In the data rows, zero lies at 7.5, halfway between 7 and 8.
Some points, one per row:
[6. 6. 9. 10. 3. 9. 7. 9. 5. 6. 9. 8. 5. 8. 5. 5. 5. 6. 6. 7. 3. 7. 12. 3. 7. 11. 15. 7. 6. 9. 7. 6.]
[6. 5. 5. 7. 2. 12. 8. 11. 5. 8. 7. 9. 9. 4. 9. 7. 10. 9. 5. 10. 4. 7. 6. 6. 5. 8. 12. 7. 6. 6. 11. 7.]
[6. 3. 7. 5. 1. 5. 3. 12. 11. 5. 11. 11. 10. 7. 4. 7. 5. 8. 10. 10. 4. 6. 4. 6. 10. 7. 9. 11. 9. 13. 7. 9.]
[6. 7. 7. 7. 9. 10. 1. 9. 4. 8. 8. 5. 8. 7. 8. 7. 7. 3. 6. 1. 9. 8. 5. 9. 7. 7. 8. 7. 9. 8. 12. 8.]
[6. 7. 7. 7. 8. 10. 1. 9. 4. 7. 8. 5. 8. 7. 8. 7. 7. 3. 6. 2. 8. 8. 5. 8. 7. 8. 8. 7. 10. 8. 12. 9.]
[8. 3. 9. 9. 7. 3. 1. 3. 3. 0. 10. 8. 8. 5. 2. 5. 1. 0. 6. 2. 2. 7. 13. 9. 3. 7. 14. 6. 1. 10. 14. 13.]
[6. 8. 7. 7. 9. 10. 1. 9. 5. 9. 8. 5. 8. 8. 7. 7. 7. 3. 6. 3. 9. 9. 4. 9. 7. 8. 8. 7. 9. 9. 13. 8.]
[6. 8. 7. 7. 9. 10. 2. 9. 5. 8. 7. 5. 8. 8. 8. 8. 7. 2. 6. 3. 8. 8. 4. 8. 7. 8. 8. 7. 9. 9. 12. 8.]
[5. 11. 12. 10. 4. 8. 0. 11. 8. 4. 9. 3. 6. 8. 0. 14. 5. 2. 1. 9. 8. 10. 9. 11. 4. 13. 7. 6. 9. 13. 7. 6.]
[6. 8. 6. 6. 8. 9. 5. 8. 7. 7. 8. 4. 7. 8. 6. 7. 9. 3. 4. 4. 11. 8. 7. 7. 6. 8. 8. 9. 10. 9. 9. 9.]
[7. 6. 10. 6. 5. 8. 4. 9. 9. 8. 9. 7. 10. 5. 6. 5. 6. 4. 6. 5. 12. 9. 5. 9. 8. 9. 7. 8. 12. 9. 11. 8.]
[7. 8. 8. 7. 8. 9. 6. 8. 7. 8. 8. 6. 8. 8. 8. 8. 7. 5. 5. 6. 8. 7. 7. 7. 7. 8. 8. 7. 9. 9. 10. 8.]
[8. 8. 8. 8. 6. 8. 7. 10. 8. 8. 7. 7. 8. 7. 9. 8. 7. 6. 6. 6. 9. 7. 7. 7. 7. 9. 7. 7. 8. 8. 10. 9.]
[6. 9. 7. 8. 8. 8. 8. 9. 7. 8. 9. 7. 8. 9. 8. 6. 6. 9. 7. 7. 7. 7. 8. 7. 5. 8. 7. 7. 7. 8. 8. 9.]
[8. 8. 8. 8. 7. 6. 7. 9. 8. 8. 7. 7. 8. 8. 7. 8. 7. 7. 6. 8. 10. 8. 9. 8. 5. 7. 7. 7. 7. 8. 8. 7.]
[8. 10. 9. 8. 5. 8. 5. 6. 9. 8. 10. 7. 9. 6. 8. 7. 7. 7. 6. 9. 12. 7. 9. 6. 5. 8. 7. 7. 9. 12. 7. 5.]
[7. 5. 4. 7. 4. 8. 7. 13. 4. 5. 9. 7. 8. 13. 6. 1. 6. 6. 1. 8. 15. 8. 6. 9. 9. 11. 9. 4. 7. 8. 8. 2.]
[7. 8. 8. 8. 7. 5. 8. 7. 8. 6. 8. 6. 7. 8. 7. 8. 8. 8. 6. 9. 14. 7. 10. 7. 6. 7. 8. 8. 7. 10. 8. 5.]
[8. 7. 15. 15. 0. 8. 6. 9. 7. 6. 9. 14. 8. 0. 12. 4. 9. 9. 6. 9. 6. 3. 8. 4. 7. 10. 11. 13. 8. 10. 4. 6.]
[8. 8. 15. 13. 0. 9. 8. 7. 5. 10. 5. 12. 8. 3. 10. 2. 9. 6. 5. 9. 11. 5. 9. 9. 8. 8. 9. 13. 9. 9. 5. 6.]
[7. 5. 15. 14. 0. 7. 6. 10. 5. 8. 6. 13. 11. 4. 6. 4. 7. 8. 5. 10. 9. 7. 8. 12. 7. 6. 10. 12. 9. 10. 9. 7.]
[6. 3. 8. 8. 15. 8. 9. 4. 7. 14. 11. 8. 3. 9. 9. 13. 11. 13. 8. 6. 6. 8. 15. 6. 11. 4. 7. 6. 13. 6. 4. 2.]
[8. 9. 6. 8. 8. 7. 6. 7. 7. 10. 7. 5. 7. 7. 7. 8. 7. 7. 8. 4. 9. 7. 11. 8. 6. 7. 8. 10. 8. 10. 7. 4.]
[8. 8. 8. 9. 9. 9. 7. 9. 7. 8. 8. 7. 6. 8. 6. 7. 7. 7. 6. 5. 7. 8. 10. 6. 6. 9. 8. 7. 8. 9. 7. 7.]
[7. 12. 8. 8. 7. 10. 3. 3. 10. 9. 12. 8. 9. 5. 10. 6. 9. 6. 7. 9. 9. 6. 8. 7. 4. 7. 8. 7. 11. 15. 7. 6.]
[10. 7. 5. 6. 7. 8. 6. 11. 7. 9. 7. 8. 6. 9. 7. 5. 6. 5. 6. 7. 9. 8. 7. 8. 10. 9. 7. 6. 7. 9. 10. 5.]
[7. 9. 7. 6. 9. 9. 8. 9. 8. 9. 5. 7. 8. 7. 6. 8. 5. 8. 5. 8. 6. 7. 6. 7. 7. 8. 8. 6. 9. 10. 6. 9.]
[7. 8. 7. 8. 8. 8. 8. 9. 8. 9. 8. 7. 6. 7. 7. 8. 7. 8. 5. 8. 8. 8. 6. 7. 6. 7. 8. 8. 8. 9. 8. 8.]
[7. 8. 8. 7. 9. 7. 7. 9. 8. 9. 8. 7. 7. 7. 7. 8. 8. 8. 6. 8. 8. 8. 7. 7. 6. 7. 8. 7. 9. 10. 8. 7.]
[8. 9. 7. 8. 8. 8. 8. 9. 8. 8. 7. 7. 6. 7. 6. 7. 7. 8. 6. 7. 9. 8. 7. 7. 6. 8. 7. 7. 8. 9. 8. 7.]
[8. 7. 7. 8. 7. 8. 7. 10. 7. 9. 7. 6. 8. 8. 5. 7. 7. 8. 5. 8. 8. 9. 7. 9. 7. 7. 8. 8. 9. 9. 9. 7.]
[8. 7. 6. 6. 8. 8. 9. 7. 7. 8. 7. 5. 5. 9. 5. 8. 8. 8. 3. 5. 12. 8. 13. 6. 7. 9. 7. 11. 9. 9. 7. 7.]
[7. 7. 6. 8. 8. 8. 7. 8. 7. 9. 8. 6. 6. 8. 9. 7. 7. 7. 6. 6. 11. 6. 11. 7. 7. 7. 8. 7. 9. 8. 9. 6.]
[3. 9. 9. 9. 6. 9. 14. 13. 9. 7. 4. 9. 10. 8. 8. 6. 6. 10. 8. 1. 8. 7. 14. 7. 7. 8. 4. 11. 8. 11. 8. 5.]
[13. 12. 11. 7. 4. 9. 6. 11. 9. 12. 9. 7. 8. 4. 6. 15. 6. 4. 4. 4. 7. 6. 10. 10. 7. 9. 8. 10. 11. 9. 8. 2.]
[8. 9. 7. 9. 7. 9. 8. 8. 7. 9. 7. 7. 7. 7. 7. 9. 6. 8. 6. 6. 9. 7. 11. 8. 7. 7. 7. 9. 7. 9. 8. 4.]
[7. 9. 7. 6. 8. 8. 6. 10. 6. 10. 7. 7. 5. 7. 7. 11. 5. 9. 5. 6. 9. 9. 6. 8. 8. 6. 11. 11. 8. 8. 9. 4.]
[8. 8. 8. 8. 7. 8. 8. 10. 7. 9. 8. 6. 5. 7. 7. 8. 7. 8. 6. 6. 9. 7. 8. 7. 6. 8. 7. 6. 8. 8. 8. 8.]
[9. 5. 6. 15. 8. 9. 10. 8. 7. 7. 3. 6. 1. 10. 6. 3. 6. 6. 8. 2. 0. 8. 15. 5. 7. 15. 10. 6. 6. 8. 9. 5.]
[8. 8. 7. 10. 9. 9. 10. 7. 8. 9. 6. 7. 5. 8. 8. 7. 7. 6. 5. 5. 9. 8. 9. 9. 8. 6. 6. 9. 9. 8. 7. 7.]
[7. 8. 8. 8. 9. 7. 8. 8. 7. 9. 6. 7. 6. 7. 7. 8. 9. 9. 6. 5. 8. 9. 7. 9. 6. 6. 7. 6. 8. 9. 9. 8.]
Then 16 other points, each followed by its number:
[7. 10. 3. 9. 9. 9. 7. 11. 8. 7. 5. 9. 7. 8. 10. 10. 7. 5. 8. 9. 11. 10. 5. 7. 5. 10. 10. 5. 4. 6. 10. 8.] 0
[4. 12. 15. 11. 3. 0. 15. 0. 10. 8. 10. 11. 4. 9. 3. 4. 7. 7. 9. 6. 10. 7. 12. 10. 10. 15. 14. 9. 7. 5. 15. 6.] 1
[8. 8. 6. 7. 7. 8. 7. 10. 6. 9. 8. 7. 4. 8. 7. 9. 6. 9. 6. 6. 9. 9. 6. 7. 8. 7. 9. 8. 8. 8. 8. 8.] 2
[8. 7. 6. 7. 7. 9. 8. 9. 5. 8. 6. 7. 7. 5. 7. 7. 9. 7. 5. 5. 6. 7. 5. 6. 5. 8. 7. 6. 8. 7. 10. 8.] 3
[8. 6. 8. 7. 7. 10. 7. 7. 5. 9. 7. 9. 9. 5. 8. 7. 8. 8. 6. 9. 6. 7. 6. 6. 8. 7. 7. 6. 7. 7. 6. 8.] 4
[7. 0. 7. 6. 5. 4. 8. 3. 9. 0. 8. 12. 7. 9. 5. 9. 5. 10. 5. 10. 9. 5. 11. 8. 8. 6. 8. 6. 2. 7. 4. 9.] 5
[8. 3. 6. 8. 8. 9. 7. 4. 5. 8. 8. 9. 7. 7. 8. 7. 8. 8. 7. 9. 8. 6. 7. 7. 10. 8. 8. 6. 7. 6. 4. 8.] 6
[7. 7. 6. 7. 8. 7. 7. 8. 7. 8. 8. 9. 7. 7. 8. 8. 7. 8. 6. 9. 8. 6. 8. 7. 8. 7. 9. 7. 7. 6. 5. 8.] 7
[8. 0. 3. 10. 12. 6. 5. 4. 3. 10. 10. 13. 6. 12. 14. 9. 8. 5. 10. 6. 2. 6. 12. 6. 15. 9. 8. 2. 8. 0. 0. 5.] 8
[8. 6. 6. 9. 9. 8. 9. 8. 10. 6. 11. 8. 7. 9. 7. 15. 6. 4. 10. 8. 3. 8. 3. 8. 10. 6. 12. 6. 10. 2. 6. 6.] 9
[8. 7. 6. 9. 8. 8. 8. 7. 8. 7. 7. 8. 7. 9. 8. 8. 7. 8. 6. 9. 7. 8. 7. 6. 13. 7. 10. 7. 8. 1. 5. 8.] 10
[6. 6. 8. 7. 6. 13. 9. 9. 4. 2. 5. 8. 11. 0. 7. 7. 12. 7. 4. 6. 3. 7. 3. 5. 9. 7. 10. 8. 7. 0. 11. 9.] 11
[5. 9. 8. 10. 5. 8. 13. 9. 7. 0. 8. 4. 7. 6. 8. 8. 8. 6. 6. 7. 9. 8. 7. 4. 14. 8. 14. 10. 7. 0. 7. 8.] 12
[7. 8. 8. 8. 4. 8. 7. 9. 7. 8. 8. 7. 8. 8. 6. 8. 6. 8. 6. 8. 12. 8. 8. 6. 5. 8. 7. 8. 7. 9. 7. 6.] 13
[5. 10. 9. 6. 5. 7. 7. 7. 7. 8. 7. 7. 8. 6. 7. 8. 10. 9. 6. 6. 10. 10. 8. 10. 6. 4. 8. 6. 6. 10. 8. 8.] 14
[5. 11. 9. 0. 4. 15. 2. 9. 14. 13. 10. 10. 8. 5. 7. 7. 10. 3. 9. 6. 6. 10. 11. 3. 12. 11. 15. 0. 11. 6. 1. 6.] 15
Which two of these numbered points are nearest to each point below, looking only along the 5 directions in which the first points spread most? Their numbers follow each, nearest first.
[8. 7. 7. 8. 9. 8. 6. 0. 9. 7. 8. 8. 6. 9. 3. 7. 6. 8. 7. 8. 4. 8. 7. 7. 7. 6. 7. 1. 8. 11. 7. 10.] > 9 3
[8. 6. 8. 7. 8. 7. 6. 11. 8. 7. 10. 8. 9. 8. 6. 8. 7. 8. 8. 9. 8. 7. 6. 7. 7. 7. 6. 9. 9. 11. 8. 8.] > 14 15
[8. 5. 5. 8. 13. 8. 11. 6. 8. 4. 8. 8. 4. 7. 9. 12. 5. 8. 9. 6. 8. 5. 7. 8. 6. 5. 3. 11. 7. 8. 8. 10.] > 9 7
[12. 5. 10. 15. 11. 7. 8. 0. 6. 6. 9. 12. 1. 9. 4. 4. 8. 4. 9. 6. 1. 5. 9. 8. 6. 7. 11. 6. 7. 4. 5. 9.] > 5 8
[6. 7. 7. 9. 8. 9. 8. 5. 7. 8. 6. 7. 6. 6. 15. 6. 7. 9. 7. 9. 4. 9. 7. 6. 7. 9. 9. 7. 7. 10. 8. 7.] > 6 4
[7. 7. 8. 8. 8. 10. 7. 9. 8. 8. 8. 8. 7. 7. 7. 8. 7. 8. 6. 9. 8. 5. 7. 5. 9. 7. 9. 6. 6. 8. 4. 9.] > 7 4
[7. 8. 8. 8. 8. 8. 3. 7. 6. 8. 8. 6. 7. 8. 8. 7. 7. 4. 7. 2. 8. 8. 6. 9. 8. 8. 9. 8. 9. 8. 13. 8.] > 3 9
[7. 5. 6. 9. 11. 8. 9. 0. 4. 8. 9. 12. 1. 9. 9. 11. 6. 9. 8. 8. 5. 9. 11. 6. 10. 2. 4. 4. 8. 1. 6. 8.] > 8 9
[0. 5. 9. 12. 4. 2. 10. 8. 4. 0. 9. 8. 5. 8. 6. 5. 6. 7. 11. 7. 9. 4. 12. 3. 15. 9. 12. 13. 7. 4. 8. 2.] > 5 1
[10. 10. 9. 8. 8. 8. 3. 5. 10. 9. 11. 8. 10. 4. 9. 1. 9. 8. 13. 3. 8. 1. 8. 7. 4. 9. 0. 8. 9. 13. 4. 6.] > 15 14
[6. 15. 6. 8. 13. 11. 4. 8. 9. 7. 3. 15. 7. 2. 9. 8. 5. 7. 9. 10. 7. 6. 0. 7. 15. 11. 7. 15. 5. 2. 10. 8.] > 4 6
[9. 8. 7. 8. 8. 10. 8. 9. 7. 5. 9. 7. 11. 9. 5. 7. 6. 8. 6. 6. 10. 9. 10. 8. 6. 8. 7. 14. 6. 7. 6. 0.] > 13 2
[9. 8. 15. 2. 5. 3. 10. 8. 8. 9. 2. 8. 9. 5. 5. 10. 9. 11. 4. 5. 5. 14. 6. 13. 4. 1. 8. 9. 8. 8. 3. 7.] > 15 14
[7. 0. 4. 9. 4. 5. 3. 11. 5. 10. 6. 5. 13. 9. 0. 2. 8. 7. 1. 9. 10. 15. 8. 15. 10. 3. 6. 12. 8. 6. 11. 5.] > 0 13
[9. 8. 6. 6. 6. 10. 3. 14. 4. 8. 7. 8. 9. 12. 7. 3. 8. 4. 5. 1. 9. 8. 2. 8. 9. 10. 8. 5. 10. 8. 15. 6.] > 0 3
[8. 7. 7. 9. 9. 9. 5. 9. 6. 9. 8. 9. 7. 9. 8. 10. 8. 7. 6. 5. 9. 8. 3. 9. 8. 6. 11. 8. 8. 6. 9. 9.] > 3 2
[7. 6. 6. 8. 11. 11. 7. 9. 7. 9. 9. 10. 5. 10. 10. 11. 8. 8. 8. 8. 8. 5. 9. 5. 11. 10. 9. 4. 6. 4. 2. 8.] > 10 6
[6. 5. 7. 7. 8. 8. 7. 3. 7. 7. 10. 11. 6. 7. 10. 10. 7. 7. 6. 9. 7. 7. 8. 8. 15. 8. 10. 6. 7. 4. 8. 7.] > 6 4
[7. 9. 7. 5. 7. 8. 7. 9. 7. 9. 7. 4. 9. 10. 8. 7. 7. 7. 6. 5. 7. 7. 8. 6. 6. 6. 6. 8. 7. 8. 5. 8.] > 2 7
[5. 4. 4. 11. 10. 7. 8. 11. 13. 5. 10. 7. 8. 3. 15. 7. 13. 6. 9. 9. 5. 7. 6. 1. 11. 10. 10. 5. 10. 8. 3. 5.] > 6 4
[8. 7. 8. 8. 7. 9. 8. 7. 7. 8. 7. 7. 7. 8. 8. 7. 8. 8. 6. 9. 9. 6. 7. 6. 6. 7. 7. 7. 6. 9. 8. 7.] > 7 2
[5. 5. 4. 0. 3. 1. 15. 8. 3. 4. 6. 14. 6. 5. 7. 0. 14. 4. 15. 7. 8. 6. 7. 13. 7. 6. 13. 2. 6. 8. 9. 9.] > 11 12
[9. 9. 12. 7. 12. 0. 10. 7. 4. 11. 3. 10. 11. 6. 6. 9. 12. 12. 8. 6. 4. 12. 7. 15. 3. 3. 4. 6. 8. 11. 10. 6.] > 15 9
[6. 8. 10. 4. 1. 8. 8. 9. 10. 6. 5. 7. 7. 7. 5. 9. 5. 8. 4. 7. 7. 11. 9. 7. 8. 4. 7. 9. 7. 6. 4. 9.] > 13 14
[7. 7. 9. 6. 8. 8. 8. 8. 7. 9. 8. 7. 7. 8. 14. 5. 7. 8. 7. 9. 7. 7. 8. 6. 7. 6. 9. 5. 7. 4. 7. 9.] > 6 10
[8. 6. 6. 7. 9. 9. 7. 10. 7. 7. 6. 7. 9. 9. 8. 7. 6. 6. 5. 4. 9. 9. 7. 9. 8. 8. 7. 5. 9. 7. 10. 8.] > 0 2
[6. 5. 7. 8. 7. 8. 7. 4. 6. 7. 7. 13. 7. 8. 7. 9. 9. 8. 5. 9. 9. 9. 7. 6. 15. 7. 8. 7. 6. 4. 7. 8.] > 6 4
[5. 7. 12. 2. 1. 6. 9. 10. 11. 7. 3. 6. 6. 7. 6. 9. 4. 7. 3. 8. 7. 14. 8. 9. 8. 4. 6. 9. 6. 4. 10. 9.] > 13 14
[8. 8. 7. 8. 8. 9. 8. 10. 8. 8. 9. 7. 6. 8. 8. 7. 7. 8. 6. 7. 9. 7. 7. 8. 6. 8. 8. 7. 8. 10. 9. 8.] > 2 7
[4. 6. 4. 0. 3. 4. 15. 11. 1. 7. 4. 15. 6. 5. 8. 0. 15. 0. 15. 5. 8. 3. 5. 15. 6. 9. 14. 0. 10. 8. 9. 9.] > 11 12
[8. 9. 8. 8. 8. 8. 6. 7. 9. 8. 10. 7. 8. 5. 10. 7. 8. 8. 6. 9. 9. 7. 9. 8. 4. 7. 8. 8. 8. 11. 8. 7.] > 15 14
[9. 9. 10. 6. 8. 10. 9. 10. 6. 7. 5. 10. 5. 6. 8. 7. 8. 9. 5. 9. 7. 6. 9. 10. 6. 10. 9. 6. 7. 9. 8. 10.] > 7 12
[11. 1. 1. 7. 11. 3. 9. 12. 9. 4. 1. 8. 13. 15. 7. 3. 4. 7. 4. 7. 12. 11. 7. 9. 13. 9. 5. 3. 10. 6. 9. 5.] > 0 12
[7. 9. 7. 7. 8. 9. 6. 9. 6. 8. 7. 7. 7. 7. 9. 8. 7. 5. 6. 5. 8. 8. 5. 9. 6. 9. 8. 8. 7. 8. 10. 9.] > 3 0
[8. 6. 8. 7. 7. 6. 5. 1. 9. 6. 10. 9. 7. 7. 5. 8. 7. 8. 9. 9. 7. 6. 5. 8. 7. 5. 5. 9. 9. 6. 7. 8.] > 15 9
[10. 4. 3. 8. 12. 5. 9. 9. 9. 6. 3. 7. 12. 11. 7. 6. 4. 7. 7. 9. 12. 10. 7. 9. 9. 9. 6. 4. 10. 5. 8. 7.] > 0 2
[8. 8. 7. 8. 8. 6. 10. 9. 7. 8. 7. 8. 7. 7. 7. 8. 8. 8. 9. 8. 8. 8. 7. 7. 9. 8. 8. 9. 7. 9. 8. 7.] > 7 10
[4. 8. 9. 8. 6. 8. 3. 5. 8. 4. 8. 11. 6. 8. 2. 10. 5. 7. 4. 13. 7. 9. 10. 8. 15. 10. 8. 9. 6. 7. 5. 6.] > 13 5
[10. 1. 4. 10. 2. 8. 6. 0. 4. 4. 3. 12. 8. 6. 5. 3. 6. 4. 4. 13. 4. 11. 7. 13. 5. 3. 9. 15. 8. 10. 15. 5.] > 11 5
[4. 7. 7. 8. 5. 12. 7. 11. 5. 3. 9. 13. 11. 9. 5. 5. 6. 10. 8. 8. 9. 4. 8. 3. 11. 7. 12. 10. 8. 11. 8. 4.] > 12 4
[1. 11. 0. 13. 7. 12. 8. 14. 7. 0. 1. 12. 15. 0. 13. 11. 5. 3. 13. 15. 9. 10. 0. 2. 9. 5. 5. 14. 4. 2. 11. 6.] > 11 4
[7. 4. 4. 8. 9. 11. 5. 8. 9. 8. 9. 6. 11. 6. 15. 4. 14. 6. 6. 5. 9. 1. 4. 5. 6. 4. 1. 0. 10. 6. 10. 10.] > 3 4
[6. 11. 11. 6. 12. 1. 10. 6. 6. 11. 2. 9. 9. 5. 5. 8. 10. 11. 7. 5. 5. 12. 9. 15. 3. 2. 8. 7. 9. 13. 9. 8.] > 15 9
[8. 8. 9. 6. 7. 7. 7. 6. 7. 7. 6. 7. 8. 7. 14. 5. 7. 7. 7. 10. 6. 7. 7. 7. 6. 6. 9. 9. 7. 7. 9. 8.] > 4 6
[15. 5. 0. 0. 10. 5. 0. 0. 9. 11. 9. 4. 4. 5. 3. 8. 9. 0. 9. 7. 7. 7. 15. 8. 15. 9. 7. 8. 8. 3. 9. 5.] > 9 2
[7. 9. 8. 2. 7. 7. 8. 0. 8. 9. 11. 7. 1. 6. 12. 13. 5. 6. 5. 10. 3. 8. 9. 11. 8. 2. 10. 0. 8. 4. 9. 4.] > 9 15
[9. 8. 8. 11. 10. 7. 9. 6. 7. 8. 8. 8. 7. 9. 8. 8. 9. 7. 7. 9. 7. 7. 5. 7. 6. 5. 8. 8. 3. 2. 6. 11.] > 6 7
[10. 7. 8. 13. 4. 11. 8. 8. 11. 8. 4. 6. 5. 6. 8. 8. 9. 10. 7. 8. 2. 10. 10. 7. 6. 14. 7. 8. 6. 7. 2. 8.] > 1 5
[12. 6. 11. 12. 7. 7. 7. 1. 0. 6. 11. 12. 1. 6. 6. 8. 6. 5. 6. 4. 0. 5. 15. 6. 6. 12. 14. 5. 2. 7. 7. 5.] > 1 5
[8. 8. 6. 12. 7. 10. 9. 3. 10. 9. 6. 5. 7. 8. 8. 8. 9. 9. 9. 9. 3. 10. 11. 7. 5. 12. 9. 8. 6. 7. 10. 8.] > 5 7
[8. 7. 5. 3. 8. 6. 9. 10. 9. 7. 2. 6. 15. 9. 5. 2. 15. 8. 15. 2. 8. 9. 9. 7. 14. 6. 1. 4. 8. 7. 7. 9.] > 10 0
[4. 10. 9. 7. 6. 8. 6. 9. 5. 7. 9. 5. 7. 6. 9. 8. 9. 7. 7. 6. 8. 8. 7. 9. 8. 6. 8. 6. 7. 9. 7. 8.] > 14 15
[5. 7. 7. 8. 9. 9. 3. 8. 4. 9. 8. 3. 7. 12. 8. 4. 5. 5. 8. 2. 5. 10. 5. 8. 8. 8. 10. 6. 9. 7. 11. 10.] > 3 0
[8. 8. 8. 8. 8. 8. 8. 0. 7. 7. 8. 8. 5. 7. 5. 8. 7. 8. 7. 9. 7. 8. 7. 7. 6. 6. 7. 3. 8. 9. 8. 9.] > 9 15
[2. 8. 5. 11. 8. 11. 7. 10. 10. 6. 8. 6. 8. 6. 11. 5. 8. 9. 8. 7. 2. 8. 9. 4. 6. 13. 7. 9. 7. 8. 4. 8.] > 5 6
[9. 7. 6. 8. 7. 0. 15. 9. 7. 11. 8. 7. 7. 7. 2. 10. 9. 7. 15. 9. 2. 8. 10. 7. 15. 8. 8. 8. 7. 8. 8. 6.] > 10 6
[6. 7. 8. 8. 9. 9. 8. 0. 6. 7. 9. 10. 4. 8. 4. 7. 6. 9. 8. 8. 6. 9. 7. 5. 6. 5. 6. 3. 8. 9. 7. 8.] > 9 6
[6. 11. 7. 9. 6. 9. 8. 12. 7. 4. 4. 5. 7. 6. 6. 2. 11. 10. 15. 4. 5. 5. 9. 10. 6. 13. 1. 3. 6. 10. 5. 11.] > 12 5
[12. 10. 10. 10. 10. 11. 1. 8. 3. 5. 9. 6. 7. 7. 5. 13. 8. 9. 7. 4. 11. 5. 7. 9. 6. 7. 8. 10. 11. 10. 14. 8.] > 15 14
[4. 8. 7. 8. 8. 6. 7. 9. 8. 9. 6. 7. 11. 7. 7. 1. 11. 9. 15. 0. 9. 4. 6. 7. 6. 8. 0. 7. 7. 9. 6. 9.] > 6 10
[8. 8. 7. 12. 5. 11. 8. 7. 5. 9. 4. 8. 8. 9. 9. 7. 9. 8. 5. 4. 5. 11. 8. 10. 5. 15. 9. 5. 8. 8. 15. 5.] > 12 5
[7. 8. 8. 7. 9. 8. 8. 0. 7. 9. 8. 8. 3. 7. 6. 8. 6. 9. 6. 9. 8. 8. 7. 8. 6. 3. 8. 7. 8. 4. 8. 7.] > 9 15
[8. 5. 15. 1. 5. 9. 8. 9. 8. 4. 6. 10. 9. 6. 15. 3. 8. 7. 7. 12. 5. 7. 7. 5. 6. 1. 15. 9. 8. 1. 9. 8.] > 11 4
[7. 8. 8. 9. 8. 9. 5. 0. 8. 7. 10. 8. 4. 7. 0. 7. 6. 8. 7. 8. 1. 8. 7. 7. 6. 5. 7. 0. 7. 13. 7. 10.] > 9 15
[0. 2. 1. 7. 6. 7. 5. 6. 15. 9. 9. 5. 15. 8. 15. 0. 15. 3. 15. 7. 13. 0. 6. 2. 10. 3. 1. 0. 15. 7. 13. 14.] > 11 4
[8. 9. 7. 9. 8. 4. 12. 10. 6. 8. 7. 8. 7. 9. 5. 8. 8. 8. 11. 9. 4. 8. 7. 7. 11. 8. 8. 9. 6. 9. 8. 7.] > 10 7
[8. 11. 9. 3. 6. 11. 5. 10. 7. 9. 7. 11. 13. 9. 7. 8. 8. 9. 5. 6. 7. 6. 8. 6. 7. 8. 6. 7. 5. 10. 6. 7.] > 14 13
[8. 8. 6. 8. 9. 8. 7. 8. 8. 8. 7. 7. 6. 10. 9. 8. 7. 8. 7. 9. 9. 8. 7. 7. 7. 8. 8. 6. 7. 8. 7. 8.] > 2 7
[3. 9. 3. 11. 10. 11. 8. 10. 7. 3. 4. 11. 13. 3. 10. 11. 6. 3. 10. 11. 6. 9. 2. 5. 13. 7. 7. 11. 6. 0. 9. 9.] > 11 4
[9. 7. 6. 7. 7. 9. 4. 11. 5. 7. 8. 7. 8. 10. 8. 5. 7. 4. 5. 3. 10. 8. 5. 8. 7. 9. 8. 6. 9. 9. 12. 6.] > 0 3
[5. 9. 8. 9. 7. 8. 6. 4. 8. 7. 10. 10. 8. 7. 8. 8. 8. 7. 7. 10. 9. 6. 7. 6. 13. 7. 9. 11. 8. 5. 7. 7.] > 4 7
[7. 6. 4. 9. 5. 12. 7. 10. 6. 4. 4. 8. 12. 6. 9. 6. 8. 3. 9. 13. 4. 8. 7. 4. 3. 10. 12. 14. 7. 10. 11. 7.] > 11 5
[8. 8. 7. 7. 7. 9. 6. 9. 6. 9. 8. 7. 8. 7. 8. 8. 7. 7. 6. 6. 8. 8. 7. 8. 7. 8. 9. 7. 8. 8. 10. 8.] > 3 2
[0. 6. 7. 15. 3. 0. 12. 5. 9. 0. 9. 9. 6. 9. 8. 9. 11. 6. 11. 7. 13. 2. 6. 6. 15. 7. 11. 11. 7. 1. 5. 7.] > 12 5
[6. 6. 8. 8. 8. 7. 7. 10. 8. 8. 5. 6. 13. 7. 8. 1. 14. 9. 15. 4. 8. 8. 7. 7. 9. 8. 3. 6. 7. 9. 8. 9.] > 6 4
[8. 7. 8. 7. 8. 6. 6. 10. 8. 7. 9. 8. 8. 7. 8. 8. 7. 8. 7. 9. 8. 7. 7. 7. 7. 7. 7. 9. 8. 10. 9. 8.] > 14 15
[9. 10. 1. 9. 10. 7. 12. 13. 7. 4. 6. 8. 1. 6. 10. 8. 6. 15. 7. 11. 5. 5. 13. 15. 10. 15. 3. 6. 2. 6. 8. 12.] > 12 10
[11. 2. 6. 8. 0. 7. 10. 13. 8. 3. 3. 11. 12. 4. 9. 7. 9. 4. 10. 14. 3. 4. 6. 6. 4. 15. 8. 15. 8. 15. 13. 8.] > 5 12
